[[125 135 130 125 129 129 129 125 131]
 [128 129 129 127 128 128 128 128 128]
 [127 129 129 127 128 129 128 127 128]
 [129 126 126 129 128 127 128 129 128]
 [127 130 129 127 128 129 128 127 129]
 [136 129 130 141 138 115 125 150 135]]
Rows and columns are numbered from 0.
The entry in row 0 and column 1 -> 135
The entry in row 0 and column 0 -> 125
The entry in the bottom-left corner -> 136
Which number is the maximum?
Answer: 150
The entry at row 1, column 1 is 129
Which number is the entry at row 0, column 2?
Answer: 130
Which number is the entry directly above the largest entry?
Answer: 127
The entry just right of the smallest entry: 125
Which number is the bottom-right entry?
Answer: 135
The bottom entry of the column that holds the smallest entry -> 115

Questions about the row below.
1) What is the entry just left of 126?
2) What is the entry just right of 103?
3) What is the entry just left of the smallest entry?
[112 103 113 143 126 132]
1) 143
2) 113
3) 112

[[124 111 120 128]
 [125 112 118 126]
 [127 125 126 126]
 [130 146 137 125]
 [134 149 134 128]
 [127 128 129 128]]
Counting starts at 0.
The entry just right of the smallest entry -> 120
Find the entry just left of 129.
A: 128
Find the entry directly below 146.
A: 149
The entry in the bottom-right corner is 128
The entry directly below the smallest entry is 112
The entry directly below 118: 126
The entry at row 0, column 0 is 124
The entry in the bottom-left corner is 127

124  121  154  117  121
106  113  130  134  116
114  122  142  135  154
128  128  128  128  128
Counting starts at 0.
The entry in row 1 and column 0 -> 106
The bottom-left entry?
A: 128
The entry in the top-left corner -> 124
The entry at row 2, column 0?
A: 114
The entry just left of 116?
A: 134
The entry at row 0, column 2?
A: 154

[[110 111 123 134 115 146 142 151 151 138]
 [130 127 126 118 127 115 116 106 107 116]
 [127 127 127 131 127 130 129 129 128 131]]
The entry directly below 123?
A: 126
The 2nd entry in reading order is 111
The bottom-right entry?
A: 131
The entry just left of 142 -> 146
The first entry in reading order?
A: 110
The entry in the bottom-left corner?
A: 127
The third entry, reading row by row -> 123
The bottom entry of the column that holds the smallest entry?
A: 129
The entry directly above the smallest entry is 151
The top-right entry is 138

data =
[[125 129 121 131 129 126 126 123 130 133 133 138 124 122 133 126]
 [122 130 138 126 148 140 122 132 140 131 132 124 127 127 130 139]
 [132 128 136 134 127 137 117 120 127 126 118 114 118 136 134 143]
 [128 129 125 128 126 124 135 131 123 132 132 134 133 136 130 121]
 [135 128 144 122 129 131 132 140 128 124 119 105 139 144 122 132]]
Rows and columns are numbered from 0.
Find the entry in row 0 and column 2.
121
Find the top-right entry.
126
The entry in the bottom-left corner -> 135
The top entry of the column that holds the largest entry -> 129
Find the entry directly below the largest entry.
127
The entry in row 0 and column 0 -> 125
Find the entry in row 0 and column 1.
129
Find the entry in the bottom-right corner.
132
The entry just left of 119: 124
Find the entry in row 1 and column 0.
122
Find the entry directly above the smallest entry.
134
The entry at row 2, column 0 is 132
The entry just right of 148 is 140

[[129 123 130 124]
 [129 121 141 122]
 [127 125 123 126]
 [133 116 156 118]
 [131 132 130 132]
 [137 129 141 131]
 [122 119 130 119]
 [122 131 125 130]
 [126 123 144 123]
 [131 130 138 130]
 [122 122 121 122]
 [127 131 128 130]
 [133 125 131 126]
 [134 140 124 140]
 [130 127 115 128]]
Rows and columns are numbered from 0.
The entry in row 1 and column 0?
Answer: 129
The bottom entry of the column that holds the largest entry?
Answer: 115
The entry at row 0, column 1?
Answer: 123
The entry just left of the smallest entry?
Answer: 127
The entry in row 0 and column 2?
Answer: 130
The entry in the bottom-right corner is 128
The entry in row 2 and column 2?
Answer: 123
The entry at row 0, column 0 is 129
The entry in row 2 and column 0?
Answer: 127
The top-right entry?
Answer: 124
The entry just right of 134?
Answer: 140
The bottom-left entry?
Answer: 130
The entry just left of the largest entry: 116

M =
116	126	126	157
115	130	127	156
115	116	137	140
139	132	119	112
147	113	127	129
137	134	119	113
132	112	122	121
Counting starts at 0.
The top-right entry -> 157
The entry in row 2 and column 0 is 115
Which number is the entry in row 0 and column 2?
Answer: 126
Which number is the entry in the top-left corner?
Answer: 116
The entry in row 2 and column 1: 116
The entry in the bottom-right corner is 121

Questions about the row below.
1) Which number is the 1st entry from the left?
2) Which number is the entry just left of the largest entry?
3) Which number is the second entry from the left?
4) Which number is the fifth entry from the end?
5) Which number is the fourth entry?
6) Which number is the entry just left of 106?
(152, 134, 136, 109, 128, 132, 153, 126, 114, 106, 131, 117, 133, 108)
1) 152
2) 132
3) 134
4) 106
5) 109
6) 114
